In the rows, 128 means zero.
Each path below is one point turned by a fixed rotation once a step. After each direction that follows a path, write how fast that rotation turns it, in deg/step (0 if it stays still).
Each turn is a multiple of 5 degrees from 10 to 175, or 0.
Each row of a path follows its step; steps can be skipped.
Path 1:
step 3: [119 134 132 116 128 125 126 126 123 125 126 125 134 131 128 119 130 125
 132 134 134 124 130 124 132 124 122 126 125 125 121 132 133 125 122 121
 129 128 122 133 131 131 127 122 121 125 136 134]
step 5: [128 131 127 133 129 131 129 126 125 134 133 128 128 133 133 134 121 122
 133 123 128 128 132 129 120 130 127 127 132 122 124 124 132 122 135 136
 131 124 127 130 127 126 129 141 127 116 133 135]
step 8: [120 135 123 136 125 120 128 133 130 124 126 136 133 127 128 129 134 127
 136 120 128 117 127 125 125 130 126 131 126 129 124 121 126 134 125 126
 127 128 122 134 123 130 124 135 128 121 128 127]
step 11: [119 121 134 121 124 126 123 131 125 122 129 129 129 120 136 127 130 129
 134 121 124 119 127 121 130 130 125 131 131 120 120 130 134 126 133 132
 134 134 136 128 130 126 124 131 124 127 126 129]
step 17: [127 134 124 129 131 122 120 131 132 126 132 134 131 131 124 136 132 121
 125 127 128 129 136 126 124 123 125 130 124 121 113 125 127 128 132 124
 128 128 132 126 126 131 132 139 126 122 128 123]
step 23: [115 135 131 123 128 120 118 129 126 129 124 123 125 133 131 121 123 122
 128 126 129 121 126 120 133 130 126 125 128 122 126 119 130 131 131 131
 130 129 118 130 130 122 127 130 129 126 130 129]
step 26: [125 133 128 127 126 116 126 128 126 128 128 120 131 133 127 134 138 132
 136 133 129 127 133 125 129 125 125 135 126 120 122 129 136 128 128 120
 133 139 130 128 134 130 129 131 123 128 130 128]
step 27: [124 133 136 124 128 126 125 129 127 127 122 130 133 120 129 125 131 133
 123 125 134 121 128 122 128 129 124 120 134 130 132 120 130 124 138 129
 134 132 136 129 127 126 126 136 130 130 140 125]
Directions:
[131 130 128 131 128 127 125 128 128 127 125 127 129 128 129 128 126 127
 128 128 131 127 123 130 127 129 128 128 129 128 129 126 127 128 129 129
 127 125 129 128 126 129 128 131 128 128 128 127] -> 95
[130 128 127 129 130 125 128 130 131 130 129 128 128 132 126 126 131 126
 130 127 128 128 129 129 127 129 126 130 128 130 125 128 129 129 128 126
 128 126 128 130 128 127 129 126 126 128 128 129] -> 160
[127 126 128 130 128 127 128 130 131 126 128 131 126 126 129 128 130 127
 126 126 129 127 129 128 129 126 128 127 129 129 126 128 129 125 132 127
 130 127 128 127 126 128 126 129 129 129 128 126] -> 110
Path 2:
step 6: [127 132 120 137 131 120 129 132 135 124 140 133 133 131 130 126 129 131
 124 119 124 135 145 124 134 131 133 121 121 129 132 134 127 131 128 129
 126 130 126 127 126 131 135 140 123 128 126 124]
step 9: [123 132 131 120 127 130 124 125 123 123 132 130 128 129 132 133 127 135
 126 135 126 134 129 125 138 129 117 129 116 130 125 126 135 130 123 136
 138 127 125 133 129 127 129 140 125 125 127 113]
step 10: [122 132 122 130 127 121 128 128 124 119 123 136 121 134 138 123 134 126
 134 122 129 122 127 133 128 120 124 130 130 127 129 126 128 123 116 125
 135 128 123 127 130 135 130 138 120 132 126 117]
step 13: [126 124 136 134 123 119 135 128 133 124 132 128 129 123 126 128 130 125
 129 121 126 124 130 116 132 127 120 134 128 128 130 124 124 141 122 128
 136 136 130 127 137 135 130 126 131 122 122 118]
step 17: [129 123 139 130 128 127 119 134 125 129 134 128 127 137 133 132 133 134
 122 128 131 136 127 131 122 116 124 126 119 134 128 132 123 131 120 132
 135 126 127 134 132 135 130 134 136 128 120 125]
step 22: [115 124 133 138 133 119 121 127 124 125 134 127 133 128 126 133 125 127
 121 128 118 133 135 123 137 125 132 122 128 132 129 136 124 126 134 123
 127 137 127 128 127 137 135 134 126 126 129 129]
step 24: [123 127 135 127 131 130 114 126 122 133 133 129 122 126 124 121 119 130
 126 135 125 130 132 123 132 128 125 134 133 126 131 119 137 133 120 121
 123 127 122 135 131 137 127 140 131 125 131 125]
step 28: [127 124 137 128 138 119 131 127 126 129 136 127 131 123 128 124 128 122
 129 136 128 130 127 121 139 128 117 133 128 124 125 145 126 129 121 128
 137 127 121 126 131 129 130 130 130 126 134 130]
Directions:
[129 129 125 129 131 125 128 128 128 128 127 131 128 128 127 124 131 128
 129 126 127 130 129 129 128 128 130 125 131 128 127 126 129 127 129 126
 130 125 129 129 126 129 128 129 129 128 129 129] -> 175
[128 129 126 126 127 129 126 128 127 130 127 130 129 128 128 129 129 127
 128 131 129 128 127 130 127 126 129 129 125 128 125 126 129 126 126 129
 126 126 127 130 128 130 130 129 130 126 128 126] -> 45
[130 127 130 130 128 126 126 131 127 129 130 129 128 126 128 127 130 126
 126 128 128 127 129 128 126 126 130 128 125 128 125 130 125 130 129 127
 130 132 128 128 127 128 129 127 129 127 129 131] -> 70
[132 129 127 128 127 127 129 126 128 128 127 130 129 127 128 129 131 128
 131 131 129 127 125 128 130 127 127 127 127 126 130 128 129 129 126 129
 130 131 131 125 130 128 127 129 131 129 127 128] -> 20
[126 129 127 130 127 130 127 126 133 129 130 127 127 129 128 125 128 130
 127 130 126 129 129 128 126 129 129 126 127 126 131 126 128 129 125 128
 126 129 129 128 127 128 127 127 130 127 127 129] -> 40
Path 3:
step 2: [132 127 126 120 136 129 126 129 120 132 116 131 123 132 121 130 123 135
 134 131 123 125 120 127 135 136 135 131 128 135 121 136 125 130 115 116
 132 130 127 121 133 137 132 130 135 124 132 129]
step 3: [116 123 126 126 126 125 126 127 141 120 124 119 119 132 130 126 117 123
 127 127 130 123 125 138 144 130 132 122 133 132 121 134 129 131 135 130
 128 119 123 127 134 138 130 129 129 125 131 127]
step 9: [122 131 126 116 131 122 118 131 127 124 122 141 133 124 132 127 123 116
 128 126 128 126 137 123 123 136 128 128 120 125 123 140 126 128 131 136
 124 127 121 127 126 124 126 121 131 119 124 133]
step 12: [126 121 128 127 132 115 122 141 129 129 131 137 127 130 128 121 116 125
 124 127 120 124 133 127 138 137 130 125 129 128 122 131 139 134 131 131
 135 122 131 136 132 130 125 127 138 129 135 124]
step 17: [127 129 121 128 139 145 128 132 123 139 124 134 134 128 141 124 125 128
 126 132 132 131 133 128 123 134 127 123 122 136 121 132 126 132 131 116
 120 125 126 130 133 119 125 123 130 126 125 133]
step 22: [125 117 119 120 136 124 126 127 127 128 126 120 132 135 121 140 125 127
 121 127 126 124 118 122 127 130 129 124 118 129 119 126 124 130 128 121
 137 123 138 129 130 131 138 137 132 126 128 127]
step 25: [120 123 120 116 132 129 128 131 126 131 124 132 138 126 126 140 127 120
 134 127 123 120 122 127 119 131 125 134 123 137 131 128 127 133 126 124
 115 134 126 125 132 125 136 122 132 135 133 132]
step 28: [120 116 122 119 129 125 125 128 119 134 126 130 125 132 131 119 123 132
 132 126 123 130 138 140 126 137 125 126 135 123 128 130 128 138 117 124
 125 127 125 126 134 121 137 129 136 133 129 130]
Directions:
[128 128 127 126 131 130 127 129 127 130 126 131 131 129 125 125 126 126
 126 128 130 127 129 125 128 126 127 129 126 129 127 129 128 126 130 128
 129 129 132 130 128 128 128 127 129 129 128 128] -> 140
[127 127 128 126 128 129 127 128 129 125 129 125 131 127 126 129 127 129
 128 129 129 128 129 131 127 128 126 127 126 124 128 128 128 130 129 130
 126 127 129 129 129 130 131 128 129 131 127 128] -> 115
[128 127 126 127 126 126 127 129 126 131 130 127 127 129 127 125 129 129
 128 127 129 129 129 129 130 126 131 129 128 128 129 129 129 125 128 127
 126 128 127 126 130 132 129 128 129 129 127 131] -> 85
[127 128 128 126 129 128 126 125 127 129 130 129 128 128 127 130 129 129
 126 129 127 129 125 129 125 126 131 130 129 125 130 129 129 128 127 128
 130 129 131 125 127 127 128 126 128 129 132 126] -> 125
[128 129 126 130 130 127 129 128 129 129 129 129 131 127 128 128 129 128
 128 127 127 126 128 127 129 125 127 127 129 128 130 127 129 129 128 129
 129 125 128 127 132 130 130 133 127 125 131 128] -> 40
Path 4:
step 0: [126 131 136 126 123 139 124 126 133 128 121 121 129 121 137 130 130 118
 127 133 125 139 131 126 138 125 130 131 124 126 125 136 123 128 134 135
 127 127 129 133 131 130 122 133 132 133 129 125]
step 1: [123 135 126 132 130 130 125 132 128 125 129 136 130 131 131 125 128 129
 131 140 126 141 126 129 132 129 127 128 123 130 125 136 134 123 127 137
 120 138 127 129 128 130 125 131 139 132 127 120]
step 10: [136 125 132 129 133 125 130 133 118 135 127 128 131 121 123 117 129 129
 130 131 132 127 135 138 130 132 131 127 127 125 126 134 129 130 122 134
 127 116 130 127 127 133 127 136 134 129 122 136]
step 11: [129 124 131 129 125 137 136 131 121 127 121 122 129 125 130 119 126 124
 129 132 130 129 130 141 122 123 135 128 128 124 129 129 133 123 115 124
 129 124 123 122 130 122 123 123 130 134 123 130]
step 20: [118 129 133 121 125 125 125 124 135 132 123 134 125 126 137 125 129 121
 120 127 136 132 126 138 130 123 120 133 125 123 132 125 130 127 133 132
 124 129 136 134 132 127 122 131 133 128 120 126]
step 21: [117 131 130 133 134 128 124 134 134 130 129 128 130 129 129 122 128 116
 124 132 137 135 126 127 142 130 133 132 117 126 131 131 124 127 125 132
 125 131 128 136 134 133 123 125 130 135 131 130]
step 22: [136 130 128 135 126 123 130 138 138 129 135 126 128 126 131 120 135 129
 124 134 126 134 131 132 138 128 125 135 126 124 123 128 129 124 125 132
 124 132 134 125 129 132 122 131 141 133 130 130]
step 23: [127 131 127 132 127 130 122 142 130 118 121 131 137 126 126 117 136 124
 125 136 131 128 135 136 126 129 122 129 125 124 129 131 131 123 132 127
 129 120 133 127 128 120 121 128 134 130 128 130]
Directions:
[128 130 131 127 129 127 128 130 132 127 127 130 129 128 127 127 131 127
 128 126 127 132 126 126 129 128 127 131 128 129 129 127 128 126 129 129
 128 131 128 131 130 127 128 128 128 127 127 126] -> 20
[128 127 126 130 128 127 127 126 126 126 127 133 129 129 129 128 129 130
 124 129 128 128 128 128 128 129 126 127 127 127 127 124 130 128 128 128
 128 128 129 127 129 128 128 130 129 127 125 125] -> 135
[127 126 126 129 127 126 127 127 128 129 126 127 131 127 130 131 126 126
 129 128 128 129 128 128 134 130 129 129 128 127 127 125 126 128 129 130
 128 130 127 128 127 128 130 127 127 129 130 128] -> 85
[127 128 130 127 125 130 126 128 128 128 127 129 129 125 127 127 127 128
 125 128 129 127 126 129 130 132 128 128 129 130 128 130 129 131 130 128
 133 125 129 128 129 127 128 128 129 127 129 129] -> 140
[129 131 130 129 126 128 130 129 126 129 125 125 131 129 128 127 129 131
 129 127 129 130 128 129 128 128 129 127 128 127 127 127 127 126 129 126
 127 125 129 126 129 126 130 127 125 126 127 128] -> 55
[129 127 126 129 125 129 128 129 128 124 128 128 132 128 128 128 127 127
 129 128 125 130 128 127 126 130 127 128 129 128 126 131 127 128 126 127
 127 129 129 126 127 126 125 127 129 129 128 125] -> 65
Path 5:
step 2: [134 122 125 124 136 131 130 132 131 124 123 144 127 129 123 124 145 127
 123 131 125 133 127 127 125 137 121 130 115 125 126 126 133 135 127 130
 119 130 130 133 131 124 129 128 116 130 128 125]
step 3: [130 120 124 144 129 135 133 126 124 116 125 112 127 131 135 129 130 129
 136 127 129 134 126 125 125 140 129 127 121 127 121 129 127 132 127 134
 130 125 139 126 125 120 126 134 128 126 121 123]
step 4: [127 121 123 122 126 130 133 125 140 130 118 123 127 122 131 125 122 123
 144 131 131 131 148 130 126 132 132 131 116 129 132 124 132 124 127 129
 128 123 124 130 131 131 125 128 135 127 131 134]
step 5: [125 124 131 142 123 120 132 136 131 132 127 130 130 131 129 123 124 128
 127 127 134 128 131 124 124 123 114 125 133 137 143 135 128 129 132 128
 128 125 121 132 135 125 118 125 139 129 123 119]
step 18: [126 123 135 130 132 134 121 126 123 131 128 130 122 125 139 124 127 127
 124 135 119 127 128 120 121 136 132 118 127 121 122 130 125 134 137 131
 123 126 113 132 116 130 126 137 125 131 120 127]
step 19: [127 120 124 117 119 137 124 118 130 127 126 124 133 133 124 122 124 132
 137 126 136 131 125 119 128 127 135 138 131 124 129 127 121 133 134 140
 134 127 128 134 122 133 124 119 124 128 119 123]
step 21: [144 135 122 134 127 128 126 121 130 138 129 131 129 127 120 133 130 131
 125 118 128 127 123 133 135 135 134 132 138 132 138 134 129 124 130 128
 131 125 124 130 120 118 122 130 141 132 134 133]
step 30: [131 122 139 136 124 130 131 122 130 138 131 118 122 134 137 139 118 125
 133 127 127 129 131 122 124 132 133 124 130 124 133 134 125 126 119 122
 115 131 133 131 135 119 128 129 127 125 127 119]
Directions:
[129 128 130 128 127 128 130 129 129 127 128 127 127 131 127 126 129 125
 128 127 126 127 127 125 128 126 130 129 126 127 128 131 125 128 127 127
 130 129 128 129 130 127 126 128 128 131 130 127] -> 170
[128 129 126 127 125 126 127 130 126 129 127 127 127 128 127 127 128 125
 125 127 129 127 129 128 129 126 126 124 128 129 131 129 129 128 127 129
 128 126 129 126 126 130 127 131 128 129 129 131] -> 65
[128 129 126 131 128 129 130 127 129 128 129 128 125 128 132 130 129 128
 127 130 131 129 126 127 129 124 125 128 126 127 129 130 127 130 129 128
 127 130 127 127 129 129 129 127 126 127 129 128] -> 145
[129 129 126 128 130 125 128 125 127 127 127 128 127 127 128 127 127 128
 129 128 128 130 125 125 127 129 127 127 128 128 127 128 125 128 126 129
 132 129 129 127 129 130 128 129 128 128 124 132] -> 115
Path 6:
step 5: [133 123 130 124 120 121 128 118 125 124 132 124 123 127 128 133 128 126
 128 127 135 118 121 122 131 136 126 120 126 119 126 124 121 132 125 127
 130 139 131 115 125 130 118 131 130 130 124 130]
step 6: [129 138 130 132 128 126 126 134 126 131 130 133 128 128 128 133 122 118
 123 139 126 118 125 124 137 137 130 124 114 129 131 124 127 133 138 132
 129 136 127 126 125 130 123 126 133 124 131 134]
step 7: [126 124 139 120 134 124 127 132 118 121 130 133 129 127 127 124 135 131
 126 134 137 124 125 123 131 133 139 124 124 123 125 123 129 135 125 122
 131 139 129 117 129 133 128 133 134 129 126 128]
step 10: [138 131 127 124 125 138 131 125 124 123 120 129 121 127 122 124 135 125
 124 122 132 126 118 126 124 129 136 122 126 126 133 138 127 129 124 131
 126 132 129 113 128 129 126 124 136 135 123 124]
step 11: [134 129 126 136 132 133 125 134 126 128 122 126 127 136 125 132 125 129
 123 129 131 125 130 124 129 133 121 123 115 133 128 140 125 130 129 135
 126 127 133 121 135 134 124 124 127 136 134 141]
step 17: [135 133 138 124 139 133 133 130 122 131 124 127 130 123 128 132 133 127
 120 135 127 130 124 123 128 132 142 121 122 132 126 129 127 127 125 131
 131 130 114 124 133 132 128 134 134 125 122 131]
step 27: [131 122 124 133 137 129 131 141 124 131 126 126 127 123 124 128 127 136
 122 119 124 126 124 127 132 130 137 124 111 133 135 133 127 120 130 129
 129 133 122 125 134 130 121 133 131 128 123 129]
step 30: [135 125 126 129 131 132 126 126 125 143 135 127 122 125 127 135 125 132
 117 124 123 126 124 124 132 126 124 130 128 117 122 133 125 128 132 128
 130 139 131 117 138 123 125 132 130 131 129 136]
Directions:
[129 130 128 128 128 128 126 128 130 127 127 128 130 126 129 131 129 128
 128 130 125 129 129 128 129 128 129 130 127 128 122 128 127 126 125 130
 128 129 130 126 129 129 130 130 128 129 129 130] -> 170
[128 124 125 127 126 130 124 127 126 125 126 130 130 128 127 129 131 126
 128 127 129 127 127 127 128 126 128 128 129 126 127 128 129 128 128 128
 127 127 127 128 127 131 127 130 128 127 130 125] -> 135
[129 125 127 129 129 128 128 131 126 128 129 129 127 129 127 127 126 126
 128 128 127 128 131 128 128 128 129 130 125 125 126 129 131 127 129 130
 129 129 131 133 128 130 127 127 126 129 128 129] -> 155
[126 126 130 127 126 126 126 128 125 127 129 128 128 126 127 128 128 128
 131 129 126 127 127 128 127 130 128 128 127 130 129 128 127 127 127 134
 130 127 127 128 127 125 126 130 126 128 127 129] -> 35
[127 129 128 128 125 128 125 129 126 125 129 127 128 131 130 127 129 129
 127 127 127 126 127 127 129 130 128 130 128 127 128 128 126 128 128 126
 127 129 132 128 125 126 128 126 132 126 127 130] -> 10
